In the rows, zero is written as 128.
The rows of T fall into 4 groups, which share some directions, and each row is roughly a mix of its group's hidden directions, except one row that fits no group.
T (161 x 11):
[[ 71 133  63 130  91 134 110 134 151 154 104]
 [117 114  87 178 139 153 173 128 140 108  72]
 [107 121 179 150 176  75 136 119 105 118 166]
 [151 110 175 130 172 159 134  89 118  72 110]
 [118  99 151 108  91 178 132 121 173  86  90]
 [199 132 177 102 158 141 121 111 124  98 106]
 [135 130 129  88 120 183  99  88 177 146  96]
 [196 156 101  96  98  99 103 155 141 148 123]
 [108 126  60  95  93 153 117 168 160 142 124]
 [133 125  78 185 156 112 133 122 113 169 176]
 [185 149  90 141 181 105 106  95 124 113 151]
 [187 148 140 118 101 166 144 136 144 108  67]
 [131 120 154 153 152 198 148  92 131  98 168]
 [161 133  95 123  82 149 167 139 176 173 112]
 [156 112 148 162 103 101 184 136 122 181 160]
 [ 98 129  85 102 101 117  61 147 148 106  97]
 [109 128 125 139 193 133 107 126 121 119 203]
 [194 157 157  94 110 146  96 130 160 126 161]
 [173 140 148 130 187 132 117 121 115 108 193]
 [184 149 143 105 162 149 109 109 130 123 193]
 [ 66 124 141 102 150 139  80 120 116  72 138]
 [156 120  94 190 167 102 145 113 102 161 154]
 [ 83 142  83 120  73 156 131 145 151 155  92]
 [187 107 181 106 153 144 151 136  95  92 132]
 [158 132 100 143  87 126 167 160  97 188 112]
 [130 134 188 158 179 111 152 118 121 119 180]
 [ 90 129 129 168 146 101 162 110 102 159 189]
 [159 129 166 186 120 137 191 116 126 111 101]
 [155 131 156 136 197 129 121  66 106 117 115]
 [186 122 168  91  91 148 132 122 128 154  81]
 [ 69  98  64 121 122 131 111 128 171 139 111]
 [172 153 115 146 158  89 170 166 163 161 136]
 [183 154 153  70  91 154 118 136 157 122 117]
 [ 58  98 143 138 112  82 107 140 135  98 160]
 [ 90 102 118 125 169 150  96 123 125  67 171]
 [208 113 142 106  90 150 135 103 133  99 115]
 [ 67 137  99 156 128  97 165 147 108 174 113]
 [ 71 131  87 154 149 114 157 121 110 157 179]
 [147 132 177 116  94  97 137 188 122 140  83]
 [164 180 117 159 121 107 191 152 108 150 118]
 [ 78 135 125 105  53 120  97 147 157 137 121]
 [182 111 166 139 185 139 172 108 115 123 144]
 [202 137 163 141 165 147 160 106 105 142 123]
 [ 99 111 148 117  75 163 148 159 150 120  70]
 [170 149 179 160 126 172 171 111 128 105 107]
 [ 97 128 117 135  56 158 159 148 158 152  97]
 [159 158  61 106 129 110 134 163 115 157  89]
 [ 87 142  82 111  70 149 116 146 159 145  94]
 [128 141 120 142  74 157 175 141 167 176 104]
 [113 181 113 119 149  71 109 169 125 100 161]
 [177 165  95 131  78 160 143 140 151 170 125]
 [ 81  94 174 144 168 155 139 103 126  83 143]
 [ 96 116  55 172 167 136 106 109 126 119 121]
 [185 138 138 106 206 133 139 138 133 102 133]
 [142 163 139 126 207 111 120  89 124 110 160]
 [108 120 105 110 114 151 120  95 138 116  41]
 [136  96 176 172 144 112 179  91 142 144 156]
 [177 161 128 103 194  92  97 134 123 116 131]
 [113 139 148 173  64 130 172 141 112 170 119]
 [165 111 188 171 146 152 170 100 113 128 143]
 [109 116 168 168 128 144 201 123 105 161 137]
 [135 152  81  92 106 166  89  90 126 129 172]
 [127 102 177 116 123 136  93 151 159  62 103]
 [118 162 140 169 152 101 185 157  80 116 119]
 [135 125 108 158 210 122 119 103  97 116 160]
 [127 102 123 117 183 156 112  85 113  69 106]
 [172 158 158 105  71 147 118 125 104 167  97]
 [197 156 124  83  93 162 111 125 133 132 102]
 [157 160 119 116  99 152 150 131 168 166  66]
 [ 82 107 149 129 153  67  85 132  88 119 133]
 [ 67  79 111 164 149 122 129 129 118  95 167]
 [172 140 137  72  97 159 113 116 148 139  74]
 [170 159  68 121 147 121 137 138 130 174 171]
 [ 70 125  58 151 103 130 117 161 114 140 123]
 [ 70 132 110 107 121 137 108  65 171 111 113]
 [151 133 141  89  62 148 107 130 117 136  70]
 [ 73 160  67 149 162 109 104 123 113 142 145]
 [174 170 106  99  91 157  98 148 147 168 144]
 [ 91 115 141 166 143  78 134 104 118 139 193]
 [202 126 114 109 168 158 122 118 141 108  85]
 [175 140  76  89 104 151 122 143 174 158 119]
 [115 116 161 106 132 117  82 164 111  89  67]
 [132 100 123 144 136 112 195 164 187 143 144]
 [ 59 113  79 172 148 116 143 125 111 149 137]
 [ 91 130  56 121  95 146 111 163 165 127 116]
 [178 111 168  99  92 169 121 151 156 134  92]
 [ 96  99 173 115 149 100 145 132 123 114 200]
 [140 104 165 114  98 142 105 148 157  84  66]
 [176 118 179 145 130 154 190 106 140 150 119]
 [210 156 146 123 134 119 151 101 121 167 144]
 [200 132 152 114 144 174 138 104 155  93 134]
 [202 131 141  95 111 169 131  89 147 147 118]
 [146  94 193 138 169 129 158  88 112 125 156]
 [107 156 108 175 132 142 165 100 133 159 190]
 [ 84  66  87 141 167 130 127 110 157 149 112]
 [182 113 114 109 206 128 118 110 126 106 144]
 [114 143  85 139  68 165 156 133 165 166 117]
 [113 131 133 147 173 110 127 118 124 122 217]
 [181 119 166  83 121 164 115 103 145  91 100]
 [ 75 126 162 171 100 102 160 124 108 156 166]
 [111 131  72 117  75 143 131 140 166 181 134]
 [114  97 148 113 200  87 110 105 106  96 130]
 [104  99 191 182 136 115 158 130  89 137 131]
 [178  86 189 110 106 152 157 114 146 114 135]
 [172 107 127  97 166 117  93 138 131 112  61]
 [140 143  69 136 146 127 103  96 109 128 196]
 [189 150 104  98  91 164 116 158 151 118  96]
 [117 160 116 132  52  85 153 141 139 161 137]
 [122 140 142 142  66 160 174 146 154 117  80]
 [132 156 122 124  89 107 162 181  91 173 100]
 [192 125 168  96 150 152 119 125 115  90  88]
 [205 175 119 115 113 134 126 173 139 137 133]
 [ 86  93  95  85 102  96  79 139 149 138 112]
 [ 95  94 170 136 184 127 128  95 107  80 129]
 [145 137 121 146 187  86 140  91  86 167 113]
 [ 64 118  82 121 131 108  87 159 121  90 126]
 [164 139 148 149 118  91 175 162  92 163 166]
 [ 86 139  98 166 107 158 136 106 117 150 193]
 [110 117 132 117 119 142 113 124 143 113  31]
 [189 142 126 108  88 175 132 133 156 108  89]
 [211 160 115 120 153 135 117 129  91 101 128]
 [170 105 209 135 131 113 166 133 140 143 128]
 [143 102 127 126 199  92  98 105 116 117 174]
 [177 124 199 128 116 136 166 131 141  87 123]
 [106 115 168 140  91 177 153 131 170  88 156]
 [148 121 111 187 148 129 176 120 132 178 168]
 [ 72 108 112 123  76 142 128 154 165 113  83]
 [172 158  93 102  81 144 104 178 145 140 112]
 [164 155 151  96  98 108 139 169 150 141  67]
 [194 149 143  81 109 158 119 138 153 103  97]
 [ 66 101 148 126  67 116 134 141 172 119 127]
 [187 104 184 123 144 155 135 125 125 121  77]
 [ 59 123  79 134  79 140 116 151 142 107 125]
 [147 158 106 125 151 118 116 128 105 116 216]
 [201 162 139  85 113 136 117 118 132 156  94]
 [121 105 119  98 136 186 118  78 156 126 180]
 [172 167  93  87 119 167  76 126 134 118 114]
 [ 49 112 124 148 131  88 107 136  90 140 147]
 [106 105 145 130 183 128  95  81  94  82 137]
 [124 124 122 129 193  62 128 112 103 149 160]
 [106  94 177 140 171 143 126  84 109  81 117]
 [141 133 169 146 179  99 145 106 102 122 190]
 [172 174 100 135  88 141 136 161 143 167 165]
 [160 121 145 120  49 137 131 173 155 148 127]
 [ 70  83 177 156 130 122 166 148 109 117 133]
 [100 111  72 110 173 137  95 117 151  89 160]
 [117 125 131 108 144 169 114  68 178 168 104]
 [124 107 185  90  89 130 110 153 114 109  75]
 [153 123 118 119 177 158  90  69 147  95 148]
 [ 75 131 164 140  90  98 146 128 123 151 187]
 [113 134 147 114  61 170 165 120 161 150  99]
 [125 124 198 120  97 164 151  80 115 134 101]
 [183 147 137 148 111  84 178 135  90 158 124]
 [166 128 153 135 139 128 158  80 143 191 165]
 [ 74 109 152 188  98 117 162 154 106 139 131]
 [121  77 184 136 176 126 120 101  97  98 114]
 [141 146  90 115  61 161 131 160 156 147  94]
 [197 178 129 101 102 166 145 132 137 128 104]
 [127 101 188 130 178 101 107  92 120 102 158]
 [129 117 190 146 162 156 130 112 106  65 131]
 [130  91 201 140 150  94 136 153  92 115 145]]
One row of each group comes first, with its name. Which group is each row after those in?
[183 138 169 127  89 111 147 181 121 148 101] -> P
[127 132  97 138 210 107 117 109 137 103 167] -> C
[ 78 112  90 165 172  91 122 123 104 117 165] -> F
[171 175  76 131 130 122 143 163 119 163 166] -> G

[192 177  99  89 125 162 116 136 126 123 102] -> F
[104 115 149 155 193 121 139  97  80  98 150] -> G
[ 82  77 179 161 119 138 157 102 105 109 127] -> C
[195 124 133  94 172 160 134 113 157  96 114] -> G
[162 103 128 185 126  91 162 145 105 137 178] -> P
[190 124 194 112 153 123 147 125 113 106 102] -> P
[133 107 162 112  89 140 128 145 148 113  47] -> P
[124 152 186 132 140 123 132 107  90 132 199] -> C
[126 151 121 147  93 202 168 160 154 127 123] -> G
[160 139 102  62 107 150 100 123 182 138 123] -> F
[ 56 124  87 104 113 151 114 148 110  99  95] -> P
[ 70 119 156 157  68 115 145 154 135  99 112] -> F
[ 96 157  99 151 138  99 134 113  98 165 193] -> F
[172 147 204 125 136 127 162  98 116 152 118] -> C
